One vector is turned by the same rotation once a step. Each row is the vector after some number of steps, and that number follows the row.
The counts run from 0 to 436.
[  5  40  -3 -14  27   9  -5  -2 -22 -16  11   9  -3  -7 -39  39 -28  -6
 -69  13  -3  -4  -4 -45 -21 -27   0 -15  20  25 -12  13  16]
57
[ 14  27  -9 -28  -5  15 -21  -7 -16  20 -16  16  -7 -28 -53  40  -4 -13
 -50  18 -15 -27  -3 -39 -11 -32  -2  29  11  19   3 -14 -19]
221
[  9  42  19  11   6  26 -35  22 -23  18 -25  17   8   3 -28  52 -30  -3
 -49  14   1 -10 -23 -48 -13 -25  15   2   8  24  -2 -12 -13]
334
[ -6  29  11 -22  19   1  -2  -2 -40  29 -28   8  -4 -11 -41  38  10   0
 -13  34  -8 -23 -21 -48   7   0 -19  -6  34  21 -12 -31   9]
218
[  0  22   9 -43  32 -11   5   8 -23 -16 -22 -80 -21  12 -22  -2   9 -19
 -21   4  -6  19  21 -23  -2  10   4  37   1 -11  13  -1  50]
32
[-18  28  -1 -66  23   2  20 -31 -14 -15   9  -3 -33 -24   2  26   1 -25
 -34  -4   1 -17 -15 -13  -2 -49  24  29  20 -23   5   4   8]
155
[ 10  76  16 -22  60   9 -26 -11  -3  10  -7   7 -28  -8   1  17   0  16
   6  -9  39 -11 -32  -9  20   2  -1   1 -16 -21 -18 -21  -4]
205
[ -9  58  19  -5  46   8  11   1 -11 -49 -21 -20 -21  11   8  31 -13 -27
 -18  -8  21   7 -34 -12  -4 -27  24   7  13 -31 -14  -8  17]
38
[  9  66  11 -15  18  14 -30 -18 -14   0  21 -10 -28 -31 -16  -9   1   8
 -15  -6  39 -26 -22 -41 -31 -24   1   4 -19 -15 -15   9 -13]
90
[ 30  33  37 -17   5  37  -8  20 -16 -39  29 -24  -7 -19 -31   7  -9  30
 -27 -13  11  13 -25 -20  10 -25  21 -11  17 -15  -4 -44  -8]
302
[-21  25  46 -16  33   1   3  27 -28   3  -4 -31  13  -3   7  34 -42  -4
 -21 -17   1  15  11 -30  20   1  48 -15  14  12  15 -44  20]
282
[-14  25  -3 -31  38  -1  27 -42   2  -6   4  12   1  -7 -69  28 -13  -7
 -43  22 -14 -16   6 -25 -21 -35  10  19   8   7  10  -1   3]
386
[ 12  56  17  -3  30   0 -26  -7 -34  13 -45 -54  11 -10 -18  18  22   2
  -2  25  23   1 -23 -13   1  -8   7  -3   3  -2 -33 -28   4]
85
[-27  51  37 -24  34  -5   6  27 -21  37 -25 -23  -4 -11 -15  33 -20  -6
  16  -4  -4 -20  21 -41   8  16  21  16   0   0  29 -18  -2]
119
[ 24   9  20 -33  26 -17 -21 -10 -30  24  10 -10 -58   3  -5   5   7  30
  19  -9  26  -2 -14 -44  13  20 -30  13  -3   4  -9 -42  17]
96
[-29  43  14 -37   1   5  -1  35 -20  37   3 -15 -28 -23  -9  27 -14 -14
  -4  -2  -1 -23  28 -45 -10 -17  37  23   5  11  36  -2   0]
121
[  7  18  40 -33  39  -8  20  -4 -41   2 -11 -24  16 -15   5  12 -20  13
 -59   7 -14 -12  22 -41 -21   5  28  -9  19   3  18  13  17]
166
[  7  60  18 -20   7  18 -31 -11 -22 -16  -3 -19 -13 -19  23  23  -6 -20
 -20 -22  35  -5 -39 -24  -5 -33  21   3  -5 -25 -36 -11 -17]
202
[-20   6  24 -34  16 -25 -10 -30 -14  41   0 -35  -6 -11 -29  17 -16  -5
  16  -9   9   8  22 -44  12   6  14  35 -16  18  -4 -45 -31]
229
[ -6  34  31 -27  34   2  27  -2 -27  -8  14 -39  -3 -11 -37  14   4  36
  25   9  26  13  -8 -21  24 -10  18 -16  36  13 -22 -29 -31]
184
[ 27  -3  16 -37  27 -19   9  -5 -26  17 -13 -10 -54   2  14  17  -1  13
 -28  -6  -1 -19  16 -50 -26  -9  -5  44  10 -10  37   0  21]
375
[  4  26  -2 -20  17  22 -13  14  -4 -12  28 -21 -41   6  -1  37 -28  10
 -43   9  27  19   7 -13 -22 -50  46  21  -5  25   1   2   7]
289
[-37  41  26 -33   8   7  22  28 -27 -20  25 -40  -9  -3 -11  15 -28 -11
 -17  -7   5   2  19 -50 -16 -25  29  -1  15  12  10  18   8]
398
[ 11  20  15 -35  62 -17  12 -10 -15  26  -3  -6 -54   0  -7   2   3  14
  -8   3   8 -16  13 -41  -5  17 -11  34  -3 -11  36 -14  35]
373
[  6  18  10  -2  39  10  -2 -10  -6 -20  22 -14 -36  42  -1  29 -24  23
 -14  18  38  35  -6 -16 -17 -46  30  11  -9  30 -21  -8   8]
291
[-25   8  44 -19  50 -17  14 -30  -8  -8   9 -32  14  25 -41   8 -41  13
  -4 -11   7  20  13 -39  13   2  21   7 -23  13  -5 -46   7]
392
[ 14  37  21  -8  38  11  -1   9  -1 -14   5 -36 -25 -29 -63  -6  -8  14
  -7  -8  -1  -6   1 -15   5   0   9  14   2 -29  30 -66  25]
140
[ 36  28  26 -37  12  35 -24  20 -12 -24 -14 -41  -3  38 -28  10   3  16
 -26   4   1  26 -12 -14  30   4   0  18 -18  10 -30 -28  23]
193
[ -8  17  61 -25  34  -3  23  -8 -20 -20  -6 -21  35  24  -5  13 -42  10
 -34 -12   0   4  11 -51 -10   3  33  -1 -14   6   3   0   9]
279
[-30  36  -6 -13  36  -6  -2  17 -13  35   7   2 -49   2 -37  34 -24  -6
   0  18   6  -7  10 -36 -11 -21   7   9   5  30  23 -29  35]
9
[ 18  38  16 -44 -17  40  -7  29  -4  -6 -13 -15 -34  23 -46   4  23  14
 -17  20 -10 -19   0 -40  -3 -27  12  58  -9  -3  12   2   6]
354
[-12  72  32  -5  24   1  -4 -21 -12 -12 -17 -15  -4 -15 -13  -3  -4 -21
 -19 -13  15 -32 -21 -46 -34 -29  20  19 -21 -46   1   0   3]
366
[ -2  43   3 -54  71  -4  19 -39 -13  -4  25   5 -45 -21   1   2  14  16
 -17   9  24 -11  -7   2  -1 -21   8   6   5 -10   0  -5  23]
43
[ 12  59  10 -12  31  -1 -27  -4 -31  24 -39 -54  -3 -35 -14  15  22  -4
 -12  17  23  -3 -17   0  -4  -7  14   3   6  -9 -18 -26  -6]
86
[ 23  17  17 -25  20  -6   5  -3  -8 -35  -2 -45 -35  18 -27 -13 -11  -2
 -33  -9   0   2   9 -59 -26   2 -13  33 -16 -15  14   9  39]
145
[  2  47  14 -47  -3  27   3  26 -10  -3   0 -14 -29  11 -54   2  23  14
   3  22  -8 -30   2 -41  -2 -21   0  42   1   3  12  11   2]
353
[-19  14  38 -25  54 -22  26 -17 -13  -1  -5 -45  19  15 -39  18 -40  10
  -3  -7   0  20  24 -34  15  17  17   8 -10   7  14 -35   6]
393
